One vector is turned by the same rotation once a tick. Each row is the vector after some number of ticks, and that number follows the row.
The counts run from 0 to 164.
122, 154, 157, 91, 162, 134, 154, 107, 75, 142, 132, 127, 148, 169, 153, 97, 140, 97, 174, 134, 114, 146, 171, 122, 119, 153, 114, 166, 91, 106, 170, 127, 80, 110, 128, 102, 126, 122, 91, 148, 138, 79, 135, 136, 136, 145, 121, 188, 147, 92, 134, 121, 106, 111, 152, 122, 121, 162, 159, 135, 142, 151, 123, 125, 138, 92, 90, 148, 141, 129, 118
25
120, 131, 113, 107, 136, 110, 148, 142, 120, 145, 111, 184, 153, 165, 151, 76, 138, 136, 162, 140, 97, 130, 160, 108, 79, 159, 88, 145, 116, 145, 165, 155, 70, 153, 137, 146, 104, 125, 130, 122, 131, 107, 131, 145, 147, 161, 105, 170, 141, 123, 114, 119, 131, 105, 152, 128, 152, 161, 113, 164, 177, 100, 108, 103, 99, 108, 79, 123, 114, 137, 128
137
106, 104, 100, 134, 119, 121, 137, 113, 81, 125, 109, 134, 161, 137, 160, 112, 135, 103, 173, 96, 106, 102, 139, 91, 110, 167, 97, 132, 85, 151, 151, 146, 87, 115, 125, 132, 86, 113, 93, 139, 144, 70, 120, 131, 129, 106, 118, 207, 148, 142, 102, 113, 133, 109, 145, 138, 125, 154, 80, 145, 168, 128, 140, 134, 126, 122, 82, 129, 134, 136, 121
158
114, 111, 137, 118, 132, 82, 152, 130, 114, 159, 108, 141, 169, 143, 180, 118, 136, 127, 163, 144, 95, 106, 127, 79, 89, 146, 123, 154, 94, 125, 140, 161, 100, 144, 144, 111, 101, 122, 133, 128, 117, 97, 108, 112, 131, 182, 114, 173, 144, 105, 108, 125, 110, 95, 192, 119, 139, 177, 86, 138, 166, 137, 95, 177, 128, 119, 106, 155, 86, 113, 119
10
121, 143, 119, 113, 112, 108, 160, 107, 117, 142, 128, 156, 124, 141, 156, 127, 120, 162, 167, 129, 113, 112, 143, 137, 132, 163, 134, 139, 165, 128, 151, 104, 95, 147, 128, 138, 110, 123, 57, 159, 163, 80, 112, 123, 154, 157, 117, 177, 173, 105, 92, 91, 153, 127, 149, 104, 160, 134, 95, 144, 140, 113, 124, 163, 77, 134, 124, 172, 127, 109, 152
57
120, 134, 123, 108, 104, 118, 134, 117, 79, 142, 98, 124, 129, 125, 153, 142, 128, 121, 142, 115, 90, 115, 157, 123, 113, 129, 139, 130, 119, 117, 139, 117, 131, 133, 112, 127, 112, 76, 80, 128, 173, 95, 108, 135, 124, 148, 106, 167, 218, 85, 99, 112, 122, 126, 163, 108, 130, 132, 76, 114, 152, 126, 123, 148, 96, 107, 92, 145, 104, 121, 141
55
102, 119, 136, 127, 84, 149, 111, 115, 90, 100, 127, 133, 131, 140, 153, 122, 135, 143, 168, 75, 125, 143, 144, 93, 64, 191, 103, 114, 118, 133, 155, 127, 141, 162, 99, 110, 116, 96, 109, 119, 125, 88, 125, 126, 142, 111, 114, 184, 129, 90, 89, 73, 152, 142, 159, 115, 124, 151, 103, 124, 147, 157, 120, 137, 116, 108, 124, 139, 140, 79, 124
124
125, 132, 134, 100, 104, 136, 117, 135, 91, 123, 127, 126, 124, 133, 165, 123, 129, 135, 141, 109, 138, 182, 163, 117, 81, 148, 125, 128, 156, 83, 166, 145, 128, 172, 81, 126, 154, 96, 84, 100, 139, 77, 119, 134, 116, 146, 103, 166, 167, 72, 126, 140, 142, 133, 177, 76, 123, 157, 127, 123, 142, 135, 123, 151, 114, 121, 91, 163, 140, 106, 122
37
138, 130, 119, 98, 132, 159, 91, 128, 82, 134, 128, 121, 136, 161, 149, 115, 130, 119, 119, 111, 101, 126, 165, 127, 83, 122, 118, 163, 116, 108, 155, 94, 110, 100, 133, 131, 128, 87, 90, 137, 123, 87, 149, 128, 123, 153, 133, 171, 184, 99, 104, 143, 80, 132, 168, 116, 125, 144, 112, 121, 125, 150, 122, 124, 109, 107, 71, 170, 162, 106, 133
110
104, 119, 93, 112, 120, 121, 119, 141, 105, 106, 109, 156, 149, 170, 176, 99, 118, 123, 123, 119, 94, 119, 112, 102, 95, 156, 112, 132, 111, 182, 154, 147, 102, 136, 114, 128, 118, 122, 106, 138, 139, 120, 112, 123, 138, 138, 124, 199, 129, 126, 100, 86, 148, 108, 166, 120, 137, 161, 100, 148, 185, 145, 117, 181, 108, 121, 95, 144, 120, 121, 114
13
125, 105, 123, 110, 150, 125, 161, 146, 75, 132, 144, 119, 128, 134, 150, 132, 147, 106, 152, 123, 82, 120, 150, 108, 98, 169, 142, 161, 122, 102, 157, 101, 114, 148, 105, 114, 132, 118, 108, 119, 139, 71, 125, 143, 154, 184, 149, 153, 177, 93, 106, 123, 94, 144, 195, 130, 100, 166, 124, 112, 147, 120, 123, 179, 109, 124, 85, 177, 139, 111, 126
150
136, 121, 126, 99, 122, 153, 107, 138, 77, 124, 130, 132, 145, 175, 172, 107, 116, 146, 124, 128, 115, 97, 140, 123, 101, 148, 103, 138, 145, 127, 148, 117, 100, 114, 125, 138, 113, 90, 71, 153, 128, 90, 158, 124, 151, 145, 139, 186, 138, 115, 91, 93, 108, 133, 143, 111, 158, 160, 98, 174, 123, 137, 125, 150, 96, 136, 113, 174, 153, 90, 127
108
155, 139, 126, 101, 129, 107, 155, 87, 80, 170, 113, 112, 161, 153, 155, 90, 136, 119, 180, 123, 119, 150, 123, 86, 122, 159, 104, 155, 100, 92, 154, 126, 72, 127, 132, 124, 134, 111, 124, 135, 119, 50, 102, 140, 146, 143, 125, 171, 136, 104, 105, 153, 118, 100, 162, 136, 126, 155, 102, 160, 161, 123, 143, 108, 128, 146, 116, 129, 150, 132, 144
27
123, 103, 105, 101, 122, 147, 136, 139, 77, 95, 135, 134, 120, 170, 161, 114, 111, 119, 144, 102, 111, 137, 132, 132, 112, 157, 105, 163, 144, 117, 156, 107, 104, 105, 98, 112, 150, 94, 52, 159, 163, 98, 138, 133, 136, 140, 138, 172, 162, 96, 106, 131, 134, 130, 156, 114, 111, 163, 117, 118, 139, 130, 154, 163, 109, 128, 88, 163, 150, 107, 119
19
141, 96, 102, 97, 109, 125, 111, 145, 85, 119, 107, 139, 126, 147, 175, 141, 121, 112, 148, 86, 101, 147, 118, 103, 88, 142, 119, 139, 115, 120, 136, 153, 140, 119, 105, 107, 136, 75, 83, 132, 151, 119, 114, 111, 119, 153, 133, 162, 166, 95, 101, 123, 137, 121, 192, 112, 103, 163, 92, 109, 160, 167, 139, 162, 111, 129, 90, 151, 112, 96, 116
15
109, 107, 136, 116, 90, 135, 160, 96, 72, 127, 109, 143, 150, 131, 165, 115, 115, 145, 157, 95, 97, 128, 142, 99, 131, 152, 124, 137, 144, 108, 157, 148, 107, 128, 104, 119, 105, 89, 85, 132, 145, 84, 116, 118, 146, 128, 110, 193, 151, 105, 106, 103, 149, 113, 140, 102, 165, 157, 98, 149, 129, 130, 138, 160, 116, 137, 123, 139, 119, 112, 100
163
131, 116, 144, 121, 139, 110, 144, 138, 122, 144, 136, 160, 157, 146, 162, 114, 139, 134, 179, 143, 109, 109, 162, 106, 120, 153, 106, 159, 114, 128, 159, 109, 97, 146, 153, 150, 118, 140, 74, 114, 112, 100, 157, 146, 133, 151, 105, 181, 159, 102, 128, 116, 122, 97, 188, 124, 131, 141, 123, 115, 159, 151, 90, 153, 123, 82, 78, 190, 98, 132, 134
7
115, 123, 78, 109, 111, 107, 127, 135, 97, 118, 113, 145, 125, 160, 174, 114, 123, 139, 144, 103, 106, 104, 138, 117, 89, 147, 104, 100, 131, 146, 145, 135, 100, 131, 133, 139, 102, 91, 62, 136, 168, 83, 108, 158, 140, 116, 85, 163, 172, 130, 104, 128, 141, 106, 167, 120, 138, 151, 72, 149, 169, 109, 129, 133, 85, 108, 71, 134, 127, 152, 153
52
129, 103, 130, 119, 92, 99, 134, 114, 101, 164, 135, 152, 148, 131, 164, 102, 125, 139, 168, 98, 116, 118, 128, 86, 113, 140, 111, 150, 153, 140, 167, 93, 93, 150, 163, 163, 110, 145, 88, 118, 148, 92, 131, 148, 138, 143, 105, 173, 144, 97, 120, 135, 128, 116, 167, 101, 148, 126, 78, 122, 170, 121, 105, 144, 98, 112, 108, 158, 113, 120, 151
96
120, 109, 135, 106, 151, 91, 145, 124, 101, 134, 104, 141, 160, 159, 172, 114, 153, 102, 166, 117, 105, 127, 142, 93, 101, 143, 130, 153, 76, 103, 130, 164, 99, 96, 150, 91, 110, 111, 108, 157, 124, 92, 91, 119, 126, 150, 120, 175, 161, 130, 125, 124, 105, 80, 185, 113, 111, 178, 108, 125, 162, 155, 135, 158, 130, 141, 122, 145, 122, 113, 119
156
140, 143, 146, 122, 134, 109, 160, 107, 101, 162, 125, 126, 141, 146, 161, 119, 132, 119, 173, 134, 118, 134, 138, 108, 126, 158, 134, 147, 124, 92, 126, 118, 113, 153, 118, 106, 111, 135, 91, 160, 140, 84, 102, 113, 164, 178, 137, 180, 160, 93, 98, 84, 101, 131, 170, 86, 134, 158, 87, 129, 132, 123, 116, 186, 103, 139, 135, 164, 138, 104, 166
61
161, 134, 125, 133, 144, 82, 160, 128, 98, 147, 138, 113, 175, 138, 164, 148, 153, 113, 160, 118, 147, 116, 155, 99, 102, 144, 111, 131, 113, 112, 147, 126, 76, 148, 154, 124, 120, 137, 73, 108, 126, 55, 131, 157, 128, 138, 116, 143, 127, 115, 119, 142, 135, 104, 182, 97, 107, 165, 74, 158, 162, 103, 115, 133, 121, 134, 104, 161, 147, 106, 134
45
132, 127, 119, 91, 134, 95, 135, 150, 110, 135, 103, 175, 134, 161, 170, 96, 137, 154, 162, 153, 117, 144, 173, 87, 63, 146, 103, 136, 109, 110, 145, 156, 81, 151, 116, 117, 117, 108, 119, 120, 114, 128, 111, 130, 145, 163, 86, 149, 147, 107, 114, 132, 118, 100, 182, 132, 139, 173, 111, 147, 158, 142, 91, 126, 109, 91, 92, 123, 90, 113, 142
138
127, 141, 137, 114, 153, 123, 133, 142, 93, 131, 145, 116, 144, 167, 148, 115, 134, 99, 135, 136, 118, 159, 176, 127, 74, 158, 124, 131, 147, 117, 172, 132, 90, 150, 121, 116, 114, 160, 84, 97, 151, 74, 134, 153, 127, 168, 127, 167, 153, 95, 116, 129, 130, 120, 172, 104, 122, 159, 136, 169, 141, 92, 103, 148, 110, 142, 84, 176, 150, 111, 123
42
150, 112, 160, 109, 121, 121, 144, 114, 111, 127, 146, 131, 145, 149, 149, 112, 137, 127, 175, 121, 135, 132, 169, 115, 89, 181, 104, 136, 146, 121, 151, 133, 76, 146, 138, 124, 111, 116, 68, 132, 141, 73, 164, 149, 148, 144, 117, 168, 140, 73, 138, 119, 150, 123, 127, 112, 159, 149, 115, 145, 133, 121, 122, 122, 100, 137, 130, 188, 136, 96, 110
130
135, 107, 128, 131, 129, 96, 141, 141, 119, 147, 104, 154, 161, 127, 176, 143, 138, 129, 179, 103, 108, 115, 124, 83, 96, 144, 104, 159, 90, 142, 146, 129, 119, 141, 130, 131, 110, 109, 89, 118, 111, 105, 115, 117, 115, 149, 113, 172, 133, 110, 102, 110, 132, 91, 205, 127, 112, 149, 75, 106, 174, 160, 94, 161, 126, 118, 106, 163, 84, 109, 119
11
129, 120, 114, 108, 113, 129, 129, 124, 110, 146, 77, 147, 155, 124, 173, 119, 134, 136, 143, 107, 128, 118, 152, 95, 88, 146, 116, 133, 115, 140, 135, 172, 98, 149, 130, 165, 113, 85, 110, 109, 135, 100, 127, 153, 116, 155, 106, 178, 154, 113, 99, 132, 127, 104, 176, 96, 135, 141, 63, 130, 188, 117, 111, 115, 128, 140, 90, 137, 112, 103, 139
140
120, 140, 120, 102, 106, 123, 135, 127, 116, 122, 86, 171, 147, 141, 161, 117, 132, 156, 151, 121, 102, 105, 166, 121, 90, 157, 120, 117, 120, 140, 154, 155, 101, 161, 114, 157, 98, 90, 112, 122, 140, 94, 128, 133, 135, 152, 96, 179, 147, 129, 82, 96, 140, 104, 172, 114, 144, 150, 71, 156, 175, 119, 96, 136, 108, 136, 96, 149, 106, 131, 133
141
138, 125, 110, 119, 141, 114, 164, 126, 108, 152, 117, 150, 163, 145, 143, 113, 134, 136, 168, 118, 123, 129, 168, 85, 88, 169, 91, 146, 101, 143, 155, 122, 73, 163, 142, 151, 107, 122, 99, 107, 145, 88, 135, 160, 122, 134, 96, 163, 137, 103, 121, 130, 124, 117, 164, 134, 122, 145, 90, 147, 180, 103, 93, 80, 105, 92, 75, 148, 112, 122, 132
136
143, 126, 121, 94, 100, 128, 108, 138, 102, 114, 102, 117, 147, 140, 160, 104, 148, 128, 162, 105, 117, 132, 171, 112, 53, 141, 135, 104, 119, 97, 117, 117, 116, 100, 131, 130, 137, 103, 89, 138, 137, 99, 137, 170, 135, 136, 108, 149, 163, 87, 162, 148, 129, 131, 191, 88, 106, 166, 115, 110, 154, 148, 121, 127, 119, 125, 104, 125, 141, 94, 175
88
152, 123, 106, 115, 119, 164, 103, 148, 63, 128, 129, 138, 150, 166, 163, 127, 127, 130, 130, 93, 114, 92, 136, 120, 105, 138, 101, 155, 133, 142, 133, 100, 101, 135, 123, 148, 107, 89, 83, 149, 130, 78, 150, 136, 147, 136, 153, 167, 134, 119, 74, 92, 102, 128, 152, 108, 122, 139, 56, 155, 137, 127, 129, 141, 112, 142, 88, 142, 165, 84, 151
107
141, 127, 139, 113, 124, 161, 103, 143, 69, 126, 94, 130, 154, 153, 155, 143, 124, 120, 128, 94, 121, 122, 160, 122, 88, 140, 110, 147, 102, 136, 135, 111, 119, 130, 127, 130, 122, 74, 85, 142, 132, 101, 143, 121, 132, 148, 146, 174, 150, 82, 90, 96, 97, 123, 179, 88, 110, 138, 77, 131, 133, 153, 121, 128, 126, 119, 93, 133, 130, 79, 156
106
107, 122, 86, 103, 104, 97, 124, 139, 123, 106, 102, 145, 116, 165, 170, 101, 120, 139, 131, 134, 115, 110, 139, 129, 103, 136, 122, 120, 141, 123, 134, 137, 94, 111, 122, 126, 113, 98, 65, 156, 163, 95, 92, 143, 121, 144, 94, 173, 185, 103, 121, 131, 151, 110, 164, 107, 151, 148, 93, 166, 151, 111, 122, 153, 87, 116, 84, 159, 127, 127, 139
53
116, 128, 146, 95, 107, 149, 138, 131, 94, 128, 108, 139, 120, 137, 164, 148, 139, 133, 132, 113, 74, 110, 173, 135, 74, 146, 166, 127, 140, 139, 155, 148, 121, 164, 96, 127, 116, 78, 100, 119, 140, 103, 118, 136, 144, 188, 125, 190, 173, 106, 85, 105, 124, 123, 175, 97, 137, 166, 102, 133, 155, 129, 108, 169, 103, 151, 101, 159, 111, 97, 139
145
107, 138, 115, 118, 85, 130, 114, 109, 95, 141, 112, 129, 137, 127, 182, 128, 129, 141, 167, 81, 126, 149, 150, 97, 94, 157, 110, 112, 124, 135, 164, 146, 123, 167, 101, 160, 122, 88, 93, 95, 123, 63, 118, 143, 124, 103, 104, 201, 135, 107, 85, 116, 159, 111, 154, 115, 133, 143, 82, 159, 147, 129, 130, 130, 115, 119, 97, 114, 147, 122, 131
34
115, 110, 124, 147, 106, 130, 125, 85, 72, 140, 137, 114, 152, 133, 147, 123, 141, 149, 170, 87, 100, 103, 152, 96, 101, 139, 120, 131, 129, 91, 152, 134, 119, 129, 104, 123, 100, 100, 84, 100, 100, 70, 125, 123, 130, 108, 95, 188, 182, 111, 103, 107, 96, 109, 144, 111, 159, 151, 90, 133, 98, 125, 133, 137, 116, 102, 97, 146, 129, 118, 129
73
116, 128, 125, 86, 109, 105, 124, 126, 97, 132, 69, 178, 109, 165, 152, 126, 145, 131, 143, 134, 105, 142, 171, 139, 110, 119, 132, 131, 127, 113, 139, 152, 108, 115, 123, 121, 113, 92, 81, 149, 171, 101, 102, 135, 121, 161, 69, 174, 210, 78, 125, 129, 149, 99, 175, 90, 151, 146, 96, 122, 139, 119, 105, 163, 100, 109, 101, 158, 110, 123, 142
54
